In the rows, 128 means zero.
X: several groups of rows, each row roughly a mix of its group's hidden directions
X (134 x 14)
[[138 123 113 129 121  95 132 106 156 106 122 111  94 177]
 [137 117 143 134 145 115 143 126 119 123 167  89 154 174]
 [174 120 144  93 125  94 145 142 130 133 113  96 111 145]
 [162 139 143 133 134 132 115 165 109 103 163 150 153 154]
 [116 127 131 129 155 126 153 105  95 132 136 164 177 113]
 [125 134 140 125 139 155 121 161 102 150 146 146 169  90]
 [110 136 174 125 106 114 117 121 124  80 115 153 146 108]
 [118 134 161 126 110 111 115 129 125  76 133 145 173 123]
 [149 126 146 111 128  95 140  96 137 106 100  95 109 160]
 [109 138 156 128 129 156 123 146  99 147 128 146 165  86]
 [139 135  85 122 148 133 118 164 138 154 170 133 152 134]
 [157 135 126 139 136 104 163  96 138 167 117 164 140 132]
 [ 90 140 121 162 142 167 111 117 111 159 126 154 141 120]
 [139 122 164 107  88  91 131 140 137 119  99 117  98 122]
 [137  88 107 124  97 138 145 147 107 136 128 146  88 101]
 [127 107  84 140 138 163 143 124 105 164 143 154 121 112]
 [126 144 161 139 113 105  95 143 154 101 119 153 132 166]
 [175 133 162 112 128 144 118 131  83 111 116 122 154 126]
 [123 127  77 127 115 118 105  89 156 128 134 124 114 162]
 [118 127 105 131 160 148 153  93 105 140 121 172 136 106]
 [109 125 111 126 149 154 136 113  90 127 139 154 160  86]
 [163  98 107 105 116 122 149 139 117 151 126  99  85 131]
 [154 132 143 122 146 143 121 176 103 133 157 139 167 120]
 [103 125  96 120 160 167 128 115  96 127 139 138 143  93]
 [121 130 122 129 159 135 146 104  95 129 140 161 177 110]
 [148 130 112 129  99 141 117 146 156 135 105 122  69 119]
 [112 140 100 159 139 120 171 146 163 148 152 135 111 118]
 [142 120 136 130 139 111 141 134 122 129 170  89 164 167]
 [127 133 121 135 103 133 110 139 166 129 105 117  67 132]
 [110 126  91 137 173 169 132 104 125 132 142 131 104 143]
 [ 97 138 129 160 142 168 113 118 101 132 133 163 155 116]
 [ 91 163 149 150 145 136 100 114 143 106 130 143 163 133]
 [121 136 162 127 110 106 120 130 130  76 130 146 172 122]
 [130 161 162 116 136  92 117 120 164 117 112 100 140 153]
 [153 130 115 136 122 118 140 120 167 161 113 120  79 153]
 [126 111 107 112 148 147 162 116  89 148 138 110 142  88]
 [135 137  89 143 137 139 120 165 135 149 175 147 150 133]
 [131 167 110 149 121 147 111 124 126 102 158 159 141 165]
 [152 154 168 132 137 156 137 141  88 110 129 136 159 117]
 [113 159 110 146 113 130 148  68 146 120 110 124 111 136]
 [112 131 171 126 120 138 140  92 110 105  82 113 115 116]
 [133 132 165 122 106  86 136 135 118 121 124 143 181 117]
 [134 113  87 128 130 147 147 111 134 158 138  87  92 114]
 [149 130 155 137 107  98 122 135 162 126 120 110 102 175]
 [ 92 121  95 138 129 112 139 139 167 161 147 146 111 106]
 [133 117 122 137 125 136 121 138 146 127 152  73  93 167]
 [139 140 157 129 111  95 134 127 136 126  96 184 147 126]
 [104 135 110 145 136 117 160 112 164 113 119 113  81 148]
 [ 98 112  91 152 121 139 117 156 144 152 156 157 119 111]
 [118 141 162 123 129 120 111 146 107  97 122 166 173 119]
 [142 141 164 141 136 155 142 165  92 123 135 145 150 100]
 [136 132 167 118  99  85 129 144 121 122 121 135 174 116]
 [122 132 109 117 111 147 113 133 140 128  89 144  81  90]
 [ 95 120 112 135 113 116 139  86 154 134  97 114  89 125]
 [119 117 151 110 109 147 118 158 108  95 103 111  94 101]
 [140 157 140 120 151 111 126 118 153 155 111  82 119 162]
 [116 123 176 118 120 126 140 102 113 113  79 112 111 111]
 [137 133  92 155 139 126 133  89 154 170 150 138 125 146]
 [124 129 129 129 150 114 157  93 108 142 124 171 169 116]
 [ 95 127  85 162 141 168 121 119 127 131 156 145 136 120]
 [144 133 116 135 149 118 167  91 138 163 108 166 123 131]
 [ 98 141 132 146 139 139 118 118 133  91 143 163 174 112]
 [ 88  93 106 143 114 116 130 126 157 138 117 127  81 123]
 [ 92 132 146 153 124 157 110 124  98 123 124 166 157 107]
 [148 130 114 140 140 118 160  98 154 165 111 145  95 150]
 [137 136  84 126 142 126 115 160 144 151 173 140 149 140]
 [122 139 162 123 126 115 115 141 107 103 121 168 177 117]
 [140 131 149 140 101 104 111 146 165 126 132 100 105 169]
 [131 138 177 116 117 128 134  95 104 108  83 117 124 120]
 [120  94 132 128  90 140 131 137  90 111 128 162 122  92]
 [ 96 131 109 158 147 170 116 125 110 169 130 147 135 120]
 [159 126 158  94 114  85 136 140 140 127 105 101 111 140]
 [168 122 123 100 125  93 148 138 150 130 124  89 105 147]
 [133 156 118 152 137 117 177 117 154 111 124 117  91 148]
 [115 145 162 129 129 117 106 144 119 102 118 176 166 132]
 [132 134 164 110 140 149 127 153  90 143 116 120 164  96]
 [148 129 109 140 135 125 147 103 159 163 114 133  82 152]
 [125 133  89 125 133 166 117 125 140 137 109 131  77 100]
 [103 122  89 121 157 166 131 117 101 135 145 124 139  93]
 [168 116 134  98 109  89 145 137 143 105 127  99 106 139]
 [119 136 103 116 132 154 129 127 116 141 102 157 120  67]
 [ 79 139 126 164 121 155 108 116 125 121 135 164 145 110]
 [135 121 119 128 119  99 135  97 152 105 110 105  90 169]
 [114 129 138 132 131 152 122 161 107 159 143 147 165  86]
 [171 111 130  94 112  92 145 144 137 122 125  98 106 141]
 [138 140 170 106 127 125 134  89 110 102  87 110 125 127]
 [127  80 147 110 135 129 105 176 110 141 135 131 138 103]
 [161 116 132  98 110  91 146 141 147 127 117  93  97 138]
 [129 139 138 122 126 117 134 121 113 127 101 189 159  95]
 [141 112 103 127 127 145 137 131 116 176 121 109  75 132]
 [115 132 144 122 125 119 113 140 101 110 145 142 192 106]
 [137 122  89 132 148 150 139 123 128 180 131 119  88 135]
 [160 121 143  96 109  87 140 137 146 109 118  94 107 138]
 [124 139 121 120 138 137 134 118 105 136 111 174 157  76]
 [ 97 104 154 135 110 142 125 137 108 150 105 140 126  77]
 [110 106 124 141 114 153 127 137  96 111 138 176 146  94]
 [ 97  95 164 138 107 137 123 132 109 140 103 136 127  84]
 [101 110 150 135  88 133 117 137 106  91 122 153 128  94]
 [141 137 169 127 110  90 136 135 128 125 107 171 159 132]
 [115 131 146 127 129 154 126 147 103 155 130 148 158  74]
 [120  96 109 134 112 155 133 135  95 109 147 168 128  94]
 [176 153 136 114 146 142 124 148 101 122 151 134 168 130]
 [136 116  92 135 133 141 145 108 144 162 140  89  88 132]
 [125 125 123 130 115 104 134  86 150 103 104 112  89 161]
 [155 136 156 134 101  95 118 145 163 129 118 113 111 166]
 [138 132 126 132 117  97 138  94 151  99 114 114  96 172]
 [103 125 122 108 145 149 140 133  89 117 122 141 155  78]
 [140 125 134 125 144 150 118 179 105 140 158 146 161 106]
 [140 117 102 125 130 140 134 130 131 165 124 101  67 137]
 [135 117 130 131 125 127 126 142 143 126 151  70 103 172]
 [ 92 126 124 123 155 149 120 122  92 101 146 143 168 111]
 [145 128 138 120 145 151 118 174  99 142 151 137 167 106]
 [163 100 117 105 108 113 149 145 119 150 118  98  89 131]
 [137 130 162 120 108  89 135 135 113 122 124 147 183 117]
 [140 153 170 132 147 159 151 144  96 107 127 138 145 103]
 [115 161 122 149 171 142 121 113 140 139 137 135 177 146]
 [136 107 152 110  82 107 130 141 121 120 105 116  83 114]
 [112 123 154 132 104 122 122 132 113  80 131 160 165 105]
 [100 121 130 150 130 154 131 170 118 152 146 153 141  89]
 [137 142 161 138 138 160 133 161  92 123 140 146 161 105]
 [112 122 127 115 114 149  91 160 110  88 146  94 135 114]
 [105 116 154 135  91 126 117 137 110  85 126 158 142 100]
 [130 156 125 167 127 135 173 112 139 101 120 124  93 145]
 [175 108 126  97 113  99 151 143 128 135 123 102 100 140]
 [114 122 152  96 125 138 129 161  94  97 105 119 135  91]
 [163 139 110 114 143 103 145 125 160 148 131  93 109 161]
 [ 83 133 137 156 119 152 111 120 113 120 128 169 152 102]
 [140 147 104 129 156 125 134 116 155 169 128  92 110 160]
 [145 121  85 128 158 150 144 124 127 173 137 116  99 137]
 [161 119 136 109 114 109 137 139 129 150 110  90  82 147]
 [132 163 149 118 150  99 118 121 166 129 117  95 142 160]
 [120 149 152 131 130 113  92 134 135 101 120 174 162 145]
 [118 131 162 111 125 129 118 154  93  99 114 155 161 101]
 [118 133 119 128 128 107 148  88 157 109 105 106  88 154]]

which group is each row in? (one row of each group first)
[171 126 166 117 122 140 114 130  84 107 115 120 153 135]
<125>
[145 127 144 131  98 114 106 152 159 119 125  96  93 162]
<22>
[162 101 130  97 107  99 149 147 132  85 133 123 114 116]
<63>

[143  91  82 135 116 145 157 146 110 150 140 139 110 110]
<63>
[130 159 128 169 138 133 187 131 140 116 132 116 112 139]
<125>
[ 90 134 118 151 143 156 114 119 122 116 144 168 164 108]
<63>
[117 143 186 124 106 104 111 133 130  92 103 125 139 126]
<63>
[151 109 146 109 143 134 111 176 104 138 150 138 160 107]
<125>
[119  94  86 140 121 164 134 136 104 126 151 148 108 103]
<63>
[134 134 163 119 124 101 142 134 106 119 114 165 177 115]
<22>
[102 138 106 157 156 169 118 113 113 135 148 153 159 124]
<63>
[ 92 137 138 122 146 141 106 129 103 101 122 172 160 110]
<22>
